(in the rows, 128 means zero)
Each named turn below is shown by a few rows before and after it. Which turns, in which order, take the first row of each later pair to the second? The first pair is answered.
Y (before -> after):
[118 123 149 136 136 136 167 133 127 137 141 109 155] -> [131 124 133 147 122 164 147 118 141 145 128 102 141]
[148 124 149 117 154 130 148 139 106 161 138 139 134] -> [157 126 137 123 144 157 134 130 116 171 127 127 124]
[ 93 134 106 116 138 154 124 162 143  85 135 128 117] -> [101 134  97 129 132 156 120 153 155  90 126 139 108]
B (before -> after):
[114 131 112 114 133 153 127 146 139 122 124 116 109] -> [104 129 119 115 136 127 144 151 138 111 137 114 120]
[116 125 134 104 143 145 110 137 119 104 133 133 128] -> [115 120 142 114 150 117 132 138 118 103 143 139 135]
[ 83 110 169 153 106  98 128 117  99 125 116 100 149] -> [111 108 166 177 110  93 133 109 100 152 104 129 133]
[ 79 134 103 149 113  71 150 182 107  75 149 125 156] -> [132 129  98 194 126  68 156 167 113 126 125 178 125]
Q (before -> after):
[141 113 129 135 118 140 126  98 145 153 115  82 139] -> [136 109 132 137 117 125 130  94 151 145 119  81 143]
[117 113 113 141 126 127 122 119 133 117 134 115 141] -> [116 117 105 139 125 136 117 122 135 118 130 117 134]
[124 127 120 155 134  91 169 153 154 143 145 121 136] -> [119 136 102 156 133 105 163 162 160 136 143 122 122]
C (before -> after):
[108  97 154 138 109  87 122  79 139 124 139 108 159] -> [104 111 155 131 153  75 167 128 113 138 158 134 149]
[131 137 158  82 131 169 107 153 107 134 117 130 151] -> [136 133 161  86 124 168 101 143 110 138 113 130 152]
[135 126 136 125 151 108 164 145 126 149 159 146 140] -> [111 121 121 122 108 136 131 115 152 118 157  89 147]
[125 129 158 117 122 114 146 112 124 131 139 123 137] -> [118 134 153 113 125 117 148 121 125 127 143 115 135]
Now pairs of rows:
(two turns a pair)
[128 157  75 146 160 122 113 172 120 122 106 186  85] -> [118 159  93  97 169 177 112 188  98 126 123 128 102]
Y, Y
[150 109 121 190 136 105 145  81 133 148 108 122 114] -> [141 120 100 194 132 118 134  89 143 143 104 129  96]
Q, Q
[182 129 127  76 135 220 112 126 123 168 115 106 118] -> [158 125 152 107 167  58 169 146 112 135 133 207 141]
Y, Y
[141 128 140 139 126 129  88 110 105 128 135 145 152] -> [129 137 126 139 155 129 121 146  94 128 155 148 141]
C, B
[137 158  85 126 127 161 131 144 159 126 154 126  83] -> [123 158  83 133 121 131 135 145 167 104 160 127  91]
B, Y
[153 109 162 108 116 153  77 101 118 155 106 110 145] -> [127 100 182 116 126  87 122 110 113 132 138 105 172]
B, B
[145 114  95 158 112 137 124  92 143 150 121 121 121] -> [104 114 100 128 106 130 127 103 141 114 142  87 147]
B, B
[144 139 123 132 123 145 130 146 160 124 122 122  99] -> [133 135 125 134 112 123 126 137 164 107 125 122 108]
Y, C
[102 122 124 117 147 129 147 178 101  98 140 158 123] -> [127 123  92 150 119 167 115 149 134 114 115 158  92]
Y, Y
[149 133 148 102 151 159 125 145 103 161 113 131 124] -> [124 121 167  92 144 127 137 140 102 134 132 107 154]
B, Q
[125 101 176 111  90 100  95  76 104 119 114  78 175] -> [123 104 151 163  90  46 116  73 128 110 113 120 155]
Q, B
[ 99 128 128  87  99 185 115 131 108 128 111 159 118] -> [ 91 123 116 103  82 187 113 119 125 116 118 132 117]
B, Y
[137 120 149 146 128  95  79 150  98 148  96 179 109] -> [ 89 126 146  98 120 139  77 171  93 111 131  91 132]
Y, C
[135 126 137 147 126 122 141 108 139 116 145  80 136] -> [145 126 140 155 135 106 153 109 137 124 146  96 135]
B, Y
[166 110 123 145 110 153 115  82 120 158 115 106 127] -> [145 113 112 168 116  82 132  95 130 128 119 154 124]
Y, Q
[ 79 128 134  96 116  94 136 132 121  77 148 107 157] -> [148 113 154 135 110  76 116  88 123 133 104 173 145]
C, B
[107 143 104 134 110 152 132 136 152 105 147  93 108] -> [140 132 120 166 108  98 128 112 154 122 123 156 106]
Y, C
[117 143 116 177 141 125 163 109 134 133 149 130 135] -> [116 153 104 153 128 180 124 107 135 135 133 114 125]
B, B
[149 117 149 148 157 140 185 130 123 165 143  84 119] -> [146 125 140 125 148 180 154 131 125 159 132  70 113]
B, B
[142 120 127 100 112 172  80  95 135 130  97 120 124] -> [121 117 118 118  93 137  84  84 155  98 108 110 131]
B, Y
[101 120  91 138 123  78 115 127 152  91 128 149 104] -> [ 91 120 122  94 151  79 135 155 117  94 147 137 128]
B, Y
[141 128 113 178 136  96 164 139 139 142 145 124 109] -> [134 129  94 179 110 122 139 123 160 125 138  99 106]
Q, C
[134 123 124 113 116 116 153 140 133 155 112 151 140] -> [114 123 111 118 111 116 164 145 141 137 129 121 143]
C, B
[126 139 116 131 151 152 158 151 119 130 152 128 109] -> [131 120 132 157 112 100 131 100 140 110 129 150 130]
C, Y
[133 134 127 143 134 109 128 130 140 126 121 159 110] -> [112 144 121 113 124 141 104 135 136 108 122 130 116]
B, B
[ 86 133 126 125 138  99 155 154 135  83 161 103 132] -> [115 134  90 165 106 139 120 122 170 100 130 108  99]
Y, Y
[132 106 128 134  96 171 137  87 141 137 118  78 159] -> [105 109 121 146  93 133 152  93 148 108 133  78 164]
B, Q
[166 119 158 142 140 136 118 116 127 169 103 149 114] -> [109 136 128 126 162 145 158 168 125 129 150  99 110]
C, B
[115 148 109 114 127 140 101 130 142  95 110 141 124] -> [121 146 124 108 134 131 101 130 133 100 104 156 131]
C, B
[ 82 151  99 126 136 126 138 149 136  85 116 147 107] -> [122 147 124  98 156 179 135 152 106 138 105 138 109]
Q, Q
[ 99 115 145 104 135 107 137 126 124 116 156  96 156] -> [156 114 149 133 149 117 132 116 118 174 122 151 130]
Y, C
[161 123 122 139 122 155 111 107 135 163 145 130 140] -> [122 121 134 119 121 132 124 117 129 127 171 100 166]
B, B
[114 148  96 115 114 161  86 141 134  91 114 131 140] -> [145 130 142  98 127 175  94 133 105 133 116 118 163]
Q, Q
[100 132 112 120 131 157 117 117 137 149 138 130 177] -> [113 125 126 131 136 129 122 110 135 158 134 154 181]
C, Q
[110 127 136 131 121 110 143 156 113 107 147 126 139] -> [112 128 117 148 104 130 133 142 135 106 144 106 128]
B, C
[107 138 125  83 104 155  87 146 140 101 100 125 108] -> [132 132 158  80 130 120 105 149 112 131  92 174 115]
C, Y
[133 132 126 124 122 148 137 137 126 130 142 102 137] -> [148 124 137 126 112 140 122 118 124 138 127 114 143]
C, B
[147 130 145 114 134 135 107 128 112 139 103 167 131] -> [135 135 135 112 122 146  91 123 120 126  99 155 128]
B, Y
[127 149 117  97 130 155 114 132 149 103 122 141 110] -> [136 128 145 107 116 110 110 103 147 100 116 152 133]
B, C
[120 124 147  94 156 134 125 159  91 131 127 130 143] -> [145 126 112 151 129 120 105 126 130 140  96 170 111]
Y, Y
[109 105  90 132 137 128 107 131 152 125  91 151 132] -> [132 102 111 115 147 152 107 128 136 155  87 143 138]
Q, Q
[124 140 132 105 155 140 110 140 123 136 122 139 129] -> [125 139 122 113 145 155 102 130 134 135 118 126 124]
B, Y
[122 129 160  90 159 143 126 151  84 150 126 151 149] -> [133 139 125 106 149 193 110 147 107 159 117 136 117]
Y, C
[156 141 130 100 130 196 104 121 108 142  93 135 122] -> [109 164  82 122 151 164 144 170 128 101 126 144 100]
Y, C
[124 160 126 108 168 139 150 165 111 150 107 179 101] -> [127 155 142  85 163 163 136 162 100 157 104 160 111]
Q, B
[129  89 144 153 101 114 152  88 141 134 158  70 157] -> [145  97 141 172 129  66 173 109 131 152 146 148 137]
Q, C
[123 130 142  78 131 144 115 141  95 119 135 112 148] -> [145 124 128 101 119 173 112 121 112 139 131  89 133]
B, Y
[ 97 138 154  90 148 100 136 143 106 102 130 173 143] -> [ 89 128 157  82 145 123 152 142 105 102 151 117 153]
Y, B
[123 173  81 139 127 133 139 155 139 125 128 128  49] -> [105 174 104 103 147 129 158 177 109 120 149 107  75]
Y, Y
[149 125 140 142 154 107 160 124 128 131 149 108 128] -> [133 129 120 146 130 120 141 113 151 108 146  86 125]
C, Q
[168 144  90 153 148 227 151 146 126 194 131 101  75] -> [110 150  42 191 113 172 148 138 179 117 144  86  69]
Y, C
[ 94 153  74 100 137 150 120 146 106 101 127 131 110] -> [109 144  84 139 153  91 161 143 108 115 138 162 109]
B, B
[173 138 118 158 115 142 117 113 141 162 105 139 109] -> [168 144 129 133 127 139 109 129 122 158  97 163 110]
Y, B
[119 145 109 126 143 155 169 152 113 106 146  96 131] -> [150 118 147 151 111  93 136  88 120 110 112 140 156]
C, Y
[165 106 157 146 152 107 179 113 110 173 145 152 132] -> [177 101 166 135 134 132 149  91 111 181 128 141 140]
B, Q
[ 99 161 143 106 131 164 139 132 126 142 120 161 130] -> [106 151 157 104 111 167 125 108 129 143 116 141 145]
C, Q
[147 118 139 114 106 166  92 107 123 136 113 131 127] -> [152 134 127 120 139 164 123 141 113 153 123 161 106]
C, Y
[101 128 116 121 133  92 112 120 134  96 106 168 100] -> [125 134 120  98 147 147 103 131 118 130  97 164  88]
Q, Q
